In the data rows, 500 means zero.
Each row has a hidden score. How much does it go up from the first row of each pair to the second? 10 means little or no change, 20 a big rise and 0 a big fall. The score is a weighted sum of the row's numbers plus the product of two more (or one squared), each taken from its middle value.
[538, 582, 522, 483, 416, 451, 536, 429, 450, 426, 429, 611]
[604, 592, 551, 513, 371, 475, 459, 451, 566, 422, 502, 567] 7
[474, 576, 490, 493, 484, 480, 637, 477, 319, 450, 257, 428]
[470, 587, 536, 569, 495, 519, 441, 521, 516, 467, 512, 395] 8
[515, 551, 555, 536, 431, 489, 519, 559, 449, 447, 391, 484]
[505, 574, 468, 498, 361, 573, 474, 312, 504, 350, 481, 556] 7
[585, 586, 535, 516, 437, 421, 522, 526, 458, 522, 471, 546]
[518, 530, 524, 523, 476, 500, 488, 510, 556, 460, 550, 411] 9
[497, 574, 500, 544, 408, 457, 458, 508, 507, 412, 446, 584]
[404, 429, 370, 669, 561, 461, 498, 511, 526, 544, 612, 441] 14
[520, 485, 483, 567, 571, 489, 434, 424, 673, 552, 509, 274]
[455, 452, 453, 467, 633, 398, 454, 712, 548, 655, 596, 481] 12
[471, 359, 402, 514, 527, 544, 592, 535, 411, 611, 448, 547]
[522, 524, 482, 482, 456, 523, 542, 456, 320, 408, 413, 493] 9
[504, 519, 400, 485, 510, 497, 448, 528, 444, 493, 623, 534]
[523, 607, 532, 412, 419, 433, 587, 420, 525, 448, 345, 590] 10
[560, 608, 500, 537, 441, 451, 569, 425, 412, 401, 415, 596]
[523, 481, 474, 388, 523, 527, 495, 388, 598, 518, 274, 426] 5
[438, 401, 405, 520, 501, 559, 533, 566, 500, 574, 516, 533]
[580, 592, 442, 605, 479, 628, 366, 389, 522, 324, 543, 536] 3
[482, 601, 567, 527, 368, 583, 351, 537, 585, 382, 555, 469]
[572, 354, 459, 411, 573, 624, 553, 629, 533, 615, 473, 639] 12
[527, 585, 599, 483, 377, 371, 505, 575, 526, 482, 460, 516]
[478, 441, 433, 554, 474, 563, 494, 509, 419, 526, 543, 508] 10
[490, 562, 433, 520, 438, 509, 601, 378, 417, 427, 375, 405]
[513, 521, 536, 508, 597, 387, 653, 453, 467, 548, 232, 457] 8
[539, 652, 579, 452, 403, 470, 501, 517, 493, 412, 490, 468]
[562, 380, 460, 621, 514, 667, 531, 504, 516, 548, 639, 606] 10
[469, 617, 557, 453, 371, 536, 502, 473, 428, 341, 477, 452]
[550, 403, 399, 474, 505, 725, 466, 535, 571, 507, 518, 493] 5
[426, 474, 531, 522, 641, 359, 518, 656, 573, 704, 514, 469]
[545, 536, 600, 589, 547, 349, 518, 632, 481, 601, 464, 481] 9
[588, 535, 521, 495, 549, 505, 529, 462, 534, 501, 372, 412]
[449, 563, 553, 516, 450, 431, 463, 549, 533, 452, 471, 395] 14
[532, 576, 459, 575, 428, 526, 440, 451, 520, 416, 421, 503]
[516, 562, 453, 487, 432, 564, 508, 420, 447, 376, 480, 508] 12
[493, 555, 477, 522, 438, 483, 457, 522, 462, 416, 470, 504]
[564, 591, 504, 485, 379, 454, 407, 508, 593, 432, 455, 468] 7
[536, 567, 456, 690, 566, 513, 356, 497, 544, 552, 678, 496]
[524, 640, 512, 426, 386, 482, 498, 448, 461, 387, 377, 584] 12
[569, 553, 503, 386, 418, 393, 493, 580, 510, 519, 437, 636]
[524, 547, 592, 425, 428, 375, 459, 648, 608, 526, 485, 526] 9
[550, 568, 480, 440, 469, 522, 515, 473, 387, 438, 458, 511]
[446, 371, 480, 526, 561, 416, 570, 604, 504, 676, 620, 470] 14
[475, 524, 498, 476, 507, 448, 523, 565, 438, 520, 441, 378]
[480, 589, 522, 585, 433, 494, 488, 410, 552, 401, 478, 558] 8
[481, 433, 491, 526, 433, 465, 485, 629, 611, 632, 572, 549]
[355, 246, 669, 402, 811, 814, 510, 371, 581, 399, 659, 611] 5
[455, 566, 548, 653, 492, 515, 421, 486, 516, 479, 611, 450]
[447, 509, 542, 564, 478, 487, 421, 491, 586, 507, 567, 439] 9
[580, 417, 457, 589, 518, 404, 619, 597, 377, 644, 551, 640]
[567, 524, 466, 476, 420, 568, 411, 462, 572, 400, 478, 567] 3
[488, 518, 570, 465, 398, 379, 509, 509, 562, 421, 411, 560]
[467, 568, 520, 479, 440, 440, 493, 521, 532, 462, 519, 476] 11
[492, 559, 479, 367, 361, 497, 559, 462, 442, 389, 386, 504]
[439, 537, 542, 584, 550, 404, 572, 542, 488, 538, 379, 342] 13
[502, 314, 595, 441, 647, 553, 370, 358, 505, 514, 667, 519]
[529, 443, 493, 619, 499, 569, 549, 517, 450, 577, 631, 510] 19
[351, 404, 477, 488, 527, 477, 541, 596, 443, 565, 457, 521]
[527, 639, 419, 590, 462, 686, 542, 266, 282, 238, 413, 436] 4
[467, 449, 446, 563, 484, 597, 496, 473, 494, 541, 555, 503]
[525, 486, 467, 516, 513, 548, 362, 526, 566, 491, 522, 376] 5
[526, 571, 487, 491, 377, 515, 463, 455, 468, 383, 451, 558]
[533, 478, 570, 480, 512, 382, 463, 679, 594, 591, 496, 480] 11
[506, 538, 519, 458, 467, 435, 448, 585, 550, 515, 481, 506]
[444, 607, 435, 474, 411, 541, 452, 522, 480, 330, 439, 387] 10
[433, 420, 447, 650, 577, 555, 529, 453, 503, 623, 440, 412]
[448, 374, 347, 633, 620, 424, 430, 545, 657, 595, 662, 480] 9
[462, 560, 523, 451, 435, 495, 440, 599, 595, 454, 466, 462]
[553, 506, 562, 542, 502, 433, 381, 559, 611, 616, 592, 571] 10
[517, 560, 533, 446, 438, 473, 473, 519, 495, 460, 489, 490]
[500, 538, 427, 605, 493, 540, 477, 515, 405, 516, 479, 434] 10
[502, 549, 432, 472, 455, 612, 536, 372, 370, 373, 423, 439]
[569, 494, 462, 578, 566, 431, 419, 575, 535, 677, 602, 531] 9
[499, 544, 550, 385, 453, 465, 453, 597, 509, 428, 442, 541]
[519, 511, 528, 541, 471, 449, 428, 529, 498, 457, 515, 413] 10
[407, 401, 284, 493, 574, 558, 474, 523, 462, 570, 599, 618]
[440, 439, 349, 582, 627, 492, 462, 525, 558, 567, 613, 496] 8
[524, 532, 472, 531, 532, 538, 544, 417, 483, 539, 259, 419]
[505, 565, 554, 517, 462, 406, 530, 560, 536, 475, 553, 300] 18
[432, 119, 525, 455, 720, 453, 489, 360, 654, 666, 628, 643]
[381, 480, 505, 530, 631, 364, 491, 688, 583, 665, 471, 404] 18
[515, 420, 402, 487, 486, 451, 601, 604, 352, 600, 551, 668]
[595, 387, 548, 622, 504, 529, 521, 579, 529, 608, 576, 533] 6
[531, 523, 506, 501, 467, 450, 452, 482, 530, 497, 539, 465]
[524, 562, 455, 489, 425, 580, 471, 498, 478, 373, 454, 500] 10
[585, 297, 691, 545, 694, 392, 443, 498, 474, 690, 605, 573]
[508, 554, 527, 473, 436, 508, 438, 556, 526, 537, 558, 515] 10
[502, 526, 508, 559, 476, 437, 477, 530, 483, 519, 508, 446]
[520, 604, 576, 592, 350, 442, 463, 501, 613, 411, 495, 579] 9
[550, 544, 555, 458, 482, 478, 452, 562, 466, 490, 426, 491]
[475, 496, 449, 696, 681, 422, 609, 439, 553, 672, 539, 536] 12
[510, 479, 504, 560, 525, 538, 433, 490, 560, 502, 574, 409]
[491, 527, 560, 349, 379, 406, 425, 587, 543, 450, 438, 548] 10
[488, 473, 489, 475, 533, 465, 481, 494, 552, 624, 539, 606]
[537, 568, 538, 535, 453, 549, 298, 539, 566, 443, 617, 437] 6
[523, 542, 551, 531, 450, 470, 496, 440, 417, 458, 538, 488]
[514, 340, 423, 527, 687, 500, 577, 753, 629, 674, 697, 534] 10
[549, 517, 570, 606, 572, 441, 455, 595, 542, 614, 582, 547]
[460, 571, 443, 371, 355, 515, 527, 475, 425, 351, 417, 457] 10
[519, 571, 563, 530, 407, 417, 527, 473, 547, 442, 427, 429]
[526, 540, 487, 404, 371, 482, 477, 432, 576, 417, 415, 612] 6
[470, 510, 519, 590, 580, 535, 521, 421, 564, 564, 386, 286]
[578, 603, 510, 506, 407, 423, 604, 469, 427, 449, 419, 652] 12
[480, 624, 475, 538, 404, 559, 421, 526, 507, 417, 507, 437]
[529, 544, 410, 567, 464, 491, 550, 354, 417, 385, 370, 550] 9
[458, 494, 461, 369, 452, 519, 555, 516, 466, 453, 410, 507]
[477, 574, 535, 488, 400, 497, 508, 535, 460, 403, 487, 446] 11
[394, 490, 495, 469, 477, 518, 508, 513, 454, 433, 483, 475]
[471, 569, 582, 563, 390, 482, 436, 542, 554, 433, 541, 383] 10
[538, 556, 516, 490, 431, 454, 479, 439, 492, 442, 452, 622]
[597, 330, 462, 488, 522, 675, 487, 559, 582, 582, 540, 545] 8
[493, 603, 460, 601, 353, 540, 463, 398, 464, 299, 509, 496]
[496, 509, 478, 498, 587, 493, 685, 312, 428, 543, 246, 352] 10
[543, 480, 447, 481, 582, 395, 556, 442, 565, 601, 296, 428]
[492, 647, 506, 616, 424, 556, 450, 434, 480, 317, 438, 422] 12
[580, 420, 385, 570, 596, 563, 584, 429, 482, 658, 418, 531]
[541, 553, 512, 490, 400, 417, 518, 419, 470, 422, 427, 611] 14
[477, 562, 474, 395, 461, 502, 468, 495, 523, 444, 424, 415]
[556, 552, 442, 502, 468, 520, 509, 336, 523, 438, 406, 569] 9
[459, 525, 431, 537, 521, 504, 456, 457, 557, 446, 483, 319]
[461, 497, 499, 554, 513, 489, 463, 554, 509, 475, 493, 440] 11
[446, 355, 378, 423, 485, 467, 539, 519, 551, 624, 606, 508]
[503, 584, 535, 459, 450, 394, 475, 600, 484, 420, 470, 454] 9
[466, 459, 547, 565, 583, 382, 662, 398, 531, 670, 324, 365]
[580, 415, 484, 566, 513, 559, 510, 510, 505, 557, 573, 643] 6
[566, 390, 442, 570, 671, 593, 537, 495, 605, 664, 521, 574]
[308, 383, 716, 426, 773, 874, 498, 263, 353, 356, 710, 586] 17
[496, 505, 506, 488, 494, 490, 529, 451, 426, 486, 333, 439]
[491, 558, 593, 422, 381, 413, 487, 557, 503, 461, 435, 529] 11
[476, 555, 508, 506, 416, 500, 493, 545, 457, 408, 504, 490]
[584, 381, 491, 466, 546, 569, 576, 628, 477, 603, 509, 626] 10
[475, 486, 482, 496, 494, 544, 456, 541, 461, 520, 501, 567]
[488, 590, 532, 493, 471, 415, 623, 420, 349, 464, 326, 488] 11
[516, 510, 491, 356, 427, 508, 495, 581, 498, 426, 435, 542]
[472, 398, 595, 88, 652, 793, 650, 256, 359, 607, 814, 563] 3
[595, 584, 437, 528, 431, 568, 463, 447, 454, 367, 495, 534]
[523, 538, 416, 529, 522, 563, 524, 418, 461, 411, 527, 367] 14
[442, 376, 347, 788, 704, 491, 408, 531, 576, 629, 778, 479]
[502, 586, 566, 430, 384, 430, 550, 570, 479, 468, 455, 522] 12
[462, 542, 545, 415, 530, 453, 630, 374, 454, 575, 220, 416]
[389, 433, 348, 474, 645, 500, 498, 466, 467, 548, 474, 533] 9
[484, 552, 445, 478, 462, 541, 368, 583, 501, 512, 586, 487]
[532, 579, 400, 470, 386, 652, 388, 345, 546, 329, 521, 520] 5
[465, 522, 376, 328, 396, 566, 500, 573, 481, 400, 396, 544]
[543, 613, 475, 570, 419, 548, 458, 412, 547, 394, 513, 532] 9
[518, 493, 414, 526, 582, 562, 443, 519, 506, 535, 579, 515]
[343, 520, 542, 537, 548, 413, 458, 576, 611, 448, 601, 283] 12
[452, 516, 449, 508, 471, 561, 441, 585, 438, 517, 542, 481]
[549, 346, 320, 433, 628, 531, 535, 654, 536, 632, 580, 705] 8
[535, 536, 450, 514, 469, 506, 462, 553, 568, 594, 599, 538]
[586, 535, 419, 534, 401, 606, 399, 434, 544, 372, 497, 555] 5
[392, 454, 442, 398, 630, 455, 456, 592, 616, 578, 564, 492]
[506, 578, 464, 585, 409, 598, 441, 426, 546, 337, 445, 528] 9
[517, 559, 576, 418, 467, 393, 543, 564, 471, 478, 363, 474]
[541, 549, 488, 562, 467, 530, 466, 511, 380, 431, 428, 481] 8
[520, 116, 495, 502, 700, 488, 443, 442, 546, 614, 692, 730]
[391, 376, 513, 611, 573, 357, 496, 634, 662, 730, 625, 402] 17
[498, 320, 633, 584, 646, 508, 436, 355, 395, 539, 580, 501]
[495, 532, 534, 413, 440, 493, 569, 539, 424, 493, 403, 543] 13
[545, 510, 542, 589, 556, 438, 533, 547, 437, 572, 439, 388]
[326, 520, 409, 414, 546, 464, 556, 566, 499, 452, 378, 318] 11
[558, 562, 476, 451, 430, 426, 534, 457, 468, 480, 393, 571]
[523, 586, 529, 453, 400, 470, 520, 501, 476, 475, 504, 537] 12
[583, 523, 513, 557, 573, 462, 485, 465, 494, 509, 616, 487]
[503, 530, 551, 524, 496, 455, 531, 507, 595, 553, 579, 413] 13
[512, 560, 520, 602, 478, 524, 438, 543, 491, 545, 596, 624]
[394, 456, 498, 436, 571, 350, 576, 634, 545, 504, 476, 334] 10
[490, 572, 557, 533, 463, 471, 425, 532, 496, 419, 462, 431]
[544, 553, 603, 542, 459, 413, 415, 477, 602, 482, 511, 392] 9
[560, 398, 537, 498, 542, 508, 552, 586, 511, 637, 556, 530]
[536, 562, 563, 481, 497, 413, 529, 499, 486, 534, 455, 412] 10
[644, 394, 486, 524, 572, 634, 544, 583, 533, 561, 617, 585]
[571, 523, 442, 500, 426, 512, 509, 468, 492, 450, 404, 613] 9
[507, 525, 614, 427, 433, 463, 437, 612, 603, 454, 448, 508]
[451, 563, 500, 561, 437, 434, 433, 559, 529, 436, 570, 378] 13
[473, 536, 495, 318, 419, 529, 558, 518, 404, 380, 401, 575]
[536, 557, 606, 559, 435, 444, 445, 509, 547, 478, 486, 485] 8
[583, 529, 531, 592, 558, 444, 448, 547, 646, 557, 652, 400]
[481, 318, 530, 678, 682, 392, 588, 720, 640, 748, 682, 499] 15
[474, 540, 493, 530, 499, 545, 528, 423, 438, 430, 512, 383]
[490, 546, 515, 445, 447, 491, 485, 507, 513, 448, 376, 461] 7
[596, 557, 504, 517, 461, 459, 462, 427, 510, 458, 547, 642]
[532, 534, 450, 602, 592, 564, 574, 299, 518, 497, 395, 294] 12
[559, 583, 481, 454, 462, 517, 515, 500, 358, 430, 418, 498]
[560, 542, 559, 396, 353, 380, 539, 458, 558, 468, 392, 678] 9
[519, 553, 485, 490, 461, 517, 508, 525, 426, 423, 434, 507]
[510, 619, 495, 517, 415, 483, 482, 399, 400, 397, 473, 452] 10
[487, 584, 478, 437, 372, 518, 544, 446, 469, 394, 397, 597]
[543, 530, 485, 546, 540, 492, 564, 494, 435, 519, 375, 471] 8
[540, 539, 426, 541, 470, 517, 427, 492, 514, 401, 441, 553]
[457, 470, 516, 626, 489, 559, 457, 504, 474, 530, 598, 466] 15
[552, 586, 609, 497, 457, 459, 527, 500, 494, 509, 513, 523]
[553, 389, 520, 563, 635, 552, 706, 403, 544, 771, 363, 649] 8
[504, 500, 579, 423, 417, 375, 542, 668, 501, 462, 398, 540]
[465, 531, 412, 615, 566, 540, 509, 521, 369, 546, 589, 473] 11
[471, 429, 417, 589, 483, 522, 495, 518, 493, 569, 607, 479]
[530, 563, 550, 449, 442, 412, 473, 563, 589, 520, 448, 577] 8
[442, 453, 498, 502, 641, 472, 644, 466, 475, 680, 355, 367]
[499, 409, 432, 358, 424, 563, 501, 608, 448, 542, 482, 562] 9
[503, 578, 550, 559, 445, 386, 484, 483, 469, 453, 525, 447]
[454, 515, 477, 344, 377, 589, 450, 518, 490, 364, 447, 475] 7
[488, 580, 484, 409, 441, 461, 483, 480, 435, 445, 478, 515]
[477, 547, 557, 499, 523, 387, 510, 565, 581, 459, 536, 364] 10
[495, 502, 459, 318, 462, 509, 598, 480, 516, 468, 320, 519]
[464, 589, 474, 540, 456, 580, 496, 494, 457, 398, 499, 329] 13
[570, 419, 455, 598, 526, 631, 470, 613, 534, 504, 553, 456]
[522, 592, 537, 489, 407, 428, 531, 515, 508, 389, 422, 562] 12
[475, 537, 501, 572, 487, 547, 461, 397, 501, 421, 574, 405]
[467, 409, 603, 74, 770, 809, 646, 298, 508, 596, 718, 571] 2
[557, 355, 386, 564, 539, 720, 545, 489, 452, 456, 610, 564]
[501, 561, 579, 561, 451, 453, 495, 520, 465, 492, 514, 369] 14
[551, 369, 411, 625, 632, 538, 541, 597, 577, 642, 618, 641]
[572, 573, 563, 559, 448, 383, 518, 513, 493, 480, 436, 608] 11
[516, 586, 591, 575, 413, 366, 469, 472, 606, 515, 493, 566]
[533, 354, 385, 555, 572, 551, 390, 599, 507, 634, 647, 548] 8
[462, 499, 537, 464, 527, 445, 383, 613, 629, 439, 554, 486]
[460, 542, 487, 605, 489, 542, 444, 476, 529, 444, 542, 394] 14
[494, 574, 442, 595, 509, 582, 485, 455, 362, 372, 415, 453]
[524, 538, 577, 523, 513, 355, 535, 566, 504, 529, 421, 517] 12
[367, 285, 698, 294, 769, 912, 554, 217, 532, 499, 589, 558]
[501, 447, 387, 573, 504, 562, 445, 524, 486, 584, 616, 515] 9
[510, 493, 482, 479, 475, 452, 512, 493, 562, 502, 524, 477]
[586, 541, 539, 576, 538, 375, 537, 427, 516, 564, 385, 564] 9
[516, 536, 540, 472, 504, 471, 473, 490, 572, 499, 474, 544]
[584, 536, 548, 545, 496, 523, 455, 517, 505, 586, 553, 494] 11
[384, 397, 435, 492, 657, 352, 541, 677, 555, 715, 632, 524]
[575, 588, 550, 463, 391, 496, 443, 478, 522, 385, 450, 591] 5
[600, 405, 477, 518, 583, 495, 580, 603, 494, 610, 512, 429]
[523, 633, 568, 517, 322, 446, 471, 431, 505, 415, 470, 496] 10
[521, 541, 524, 369, 471, 419, 479, 542, 463, 530, 372, 534]
[577, 628, 585, 588, 484, 452, 483, 530, 507, 471, 571, 442] 10
[373, 605, 494, 549, 428, 585, 426, 539, 412, 323, 437, 368]
[522, 438, 461, 562, 468, 607, 519, 517, 555, 555, 542, 558] 8
[426, 432, 378, 452, 454, 662, 508, 436, 401, 428, 554, 522]
[475, 543, 512, 359, 445, 407, 557, 554, 433, 451, 472, 468] 10
[514, 484, 532, 510, 503, 486, 339, 568, 690, 514, 537, 461]
[577, 573, 433, 571, 443, 557, 498, 382, 445, 410, 477, 602] 12
[420, 444, 493, 527, 510, 338, 656, 573, 522, 649, 450, 482]
[511, 510, 476, 572, 551, 517, 451, 542, 436, 546, 512, 496] 4
[465, 238, 431, 494, 620, 475, 663, 638, 511, 641, 613, 617]
[448, 526, 557, 496, 475, 358, 403, 573, 714, 554, 648, 327] 5
[547, 595, 420, 471, 336, 537, 511, 413, 405, 358, 381, 605]
[560, 311, 489, 492, 561, 564, 506, 654, 549, 632, 568, 624] 12
[500, 530, 445, 391, 450, 549, 441, 437, 500, 428, 493, 408]
[561, 538, 510, 409, 390, 535, 486, 510, 585, 387, 490, 604] 10
[567, 589, 532, 485, 469, 414, 545, 504, 400, 521, 443, 520]
[474, 514, 445, 549, 536, 452, 442, 590, 519, 524, 511, 439] 8
[469, 487, 477, 415, 457, 522, 518, 521, 469, 390, 465, 418]
[422, 554, 459, 397, 408, 512, 552, 514, 424, 403, 339, 465] 12
[356, 260, 656, 327, 799, 824, 622, 297, 389, 399, 555, 678]
[493, 514, 463, 441, 535, 489, 591, 447, 370, 577, 435, 578] 8
[483, 570, 463, 482, 449, 538, 441, 493, 522, 402, 515, 522]
[462, 532, 509, 509, 531, 487, 498, 407, 473, 505, 539, 457] 12
[453, 448, 475, 637, 583, 426, 433, 584, 464, 579, 580, 410]
[522, 254, 562, 289, 534, 614, 540, 365, 326, 440, 531, 694] 8
[490, 565, 499, 489, 420, 457, 555, 475, 471, 399, 378, 612]
[552, 511, 469, 456, 522, 408, 484, 536, 504, 609, 535, 657] 10
[592, 600, 565, 605, 432, 394, 467, 502, 557, 449, 538, 575]
[550, 559, 580, 437, 461, 348, 572, 586, 502, 535, 435, 512] 12
[463, 400, 366, 508, 476, 718, 427, 442, 501, 473, 609, 488]
[505, 586, 517, 497, 481, 518, 460, 497, 490, 423, 474, 422] 11
[506, 500, 566, 574, 512, 476, 381, 504, 619, 519, 599, 383]
[455, 480, 442, 571, 512, 538, 434, 558, 501, 507, 631, 461] 13
[445, 613, 540, 483, 373, 437, 508, 521, 411, 443, 459, 445]
[501, 551, 469, 526, 373, 580, 310, 475, 629, 325, 521, 501] 1
[489, 521, 514, 351, 415, 424, 538, 649, 463, 438, 368, 543]
[586, 556, 516, 477, 446, 528, 440, 432, 519, 455, 589, 525] 6
[507, 373, 553, 469, 501, 506, 531, 625, 611, 654, 543, 561]
[446, 412, 435, 547, 516, 421, 588, 562, 399, 629, 549, 535] 13
[468, 477, 513, 426, 555, 352, 600, 582, 586, 565, 420, 350]
[424, 453, 436, 544, 610, 513, 515, 439, 553, 597, 529, 346] 10
[505, 509, 556, 583, 499, 454, 376, 584, 684, 497, 578, 408]
[571, 461, 508, 539, 623, 457, 556, 431, 541, 648, 411, 489] 10
[459, 167, 446, 312, 570, 592, 472, 388, 461, 481, 573, 710]
[474, 640, 559, 662, 359, 501, 434, 411, 550, 358, 534, 437] 16
[540, 590, 416, 539, 449, 594, 505, 340, 456, 383, 453, 564]
[458, 548, 376, 426, 497, 718, 553, 342, 362, 371, 340, 450] 11
[585, 579, 490, 554, 443, 456, 420, 428, 478, 375, 508, 608]
[557, 596, 596, 440, 417, 454, 506, 493, 421, 436, 434, 533] 14
[469, 517, 487, 458, 477, 485, 463, 515, 498, 419, 380, 432]
[517, 507, 631, 562, 558, 383, 558, 520, 616, 637, 436, 343] 13
[458, 538, 436, 596, 511, 596, 423, 469, 462, 491, 595, 430]
[528, 541, 450, 484, 508, 482, 559, 477, 402, 426, 473, 450] 11
[533, 572, 488, 539, 434, 497, 531, 452, 491, 432, 394, 610]
[441, 560, 540, 427, 396, 553, 519, 539, 570, 394, 443, 509] 11
[609, 562, 568, 531, 415, 472, 462, 468, 560, 442, 505, 597]
[521, 556, 502, 446, 427, 433, 503, 563, 509, 413, 463, 457] 12
[500, 506, 488, 588, 542, 559, 430, 451, 629, 505, 613, 371]
[481, 557, 518, 621, 443, 540, 420, 488, 536, 388, 573, 313] 13
[432, 532, 500, 336, 478, 413, 486, 564, 536, 429, 478, 536]
[553, 589, 526, 592, 435, 459, 493, 556, 420, 398, 462, 437] 13
[458, 602, 503, 475, 455, 417, 601, 516, 382, 421, 396, 466]
[490, 555, 424, 399, 410, 528, 459, 561, 470, 420, 447, 508] 6
[539, 348, 307, 433, 573, 616, 575, 536, 585, 627, 580, 741]
[442, 465, 491, 543, 571, 501, 535, 379, 608, 592, 327, 359] 9
[509, 599, 590, 565, 415, 309, 564, 585, 476, 547, 403, 446]
[549, 560, 528, 456, 467, 407, 481, 583, 500, 491, 423, 476] 5
[524, 619, 521, 537, 399, 484, 497, 418, 482, 385, 464, 573]
[553, 459, 522, 642, 492, 514, 501, 449, 396, 573, 587, 512] 12
[528, 606, 574, 470, 352, 504, 398, 478, 652, 384, 507, 543]
[531, 581, 448, 402, 420, 587, 483, 508, 362, 324, 480, 515] 13
[526, 463, 497, 416, 513, 408, 540, 628, 518, 641, 549, 622]
[493, 527, 523, 389, 442, 402, 565, 608, 435, 461, 400, 516] 10
[573, 355, 444, 420, 570, 537, 689, 514, 496, 685, 271, 579]
[533, 509, 417, 547, 582, 494, 457, 475, 479, 629, 577, 515] 10
[554, 535, 485, 567, 477, 458, 507, 511, 426, 466, 420, 471]
[493, 495, 450, 637, 609, 461, 559, 446, 552, 677, 447, 511] 10
[540, 549, 508, 411, 448, 498, 507, 488, 443, 430, 453, 581]
[487, 556, 547, 350, 397, 491, 429, 556, 627, 474, 494, 531] 8
[502, 575, 509, 506, 446, 446, 476, 518, 590, 487, 498, 382]
[503, 566, 576, 462, 400, 418, 415, 559, 614, 449, 548, 470] 7
[529, 567, 449, 518, 449, 547, 462, 517, 539, 428, 525, 421]
[408, 342, 436, 538, 561, 332, 545, 640, 599, 687, 583, 583] 14
[540, 598, 520, 630, 470, 438, 490, 522, 535, 453, 463, 564]
[478, 411, 402, 518, 504, 495, 630, 617, 418, 619, 470, 556] 14
[389, 377, 380, 556, 554, 511, 424, 593, 649, 588, 596, 429]
[520, 499, 488, 464, 466, 471, 488, 505, 503, 478, 503, 513] 9
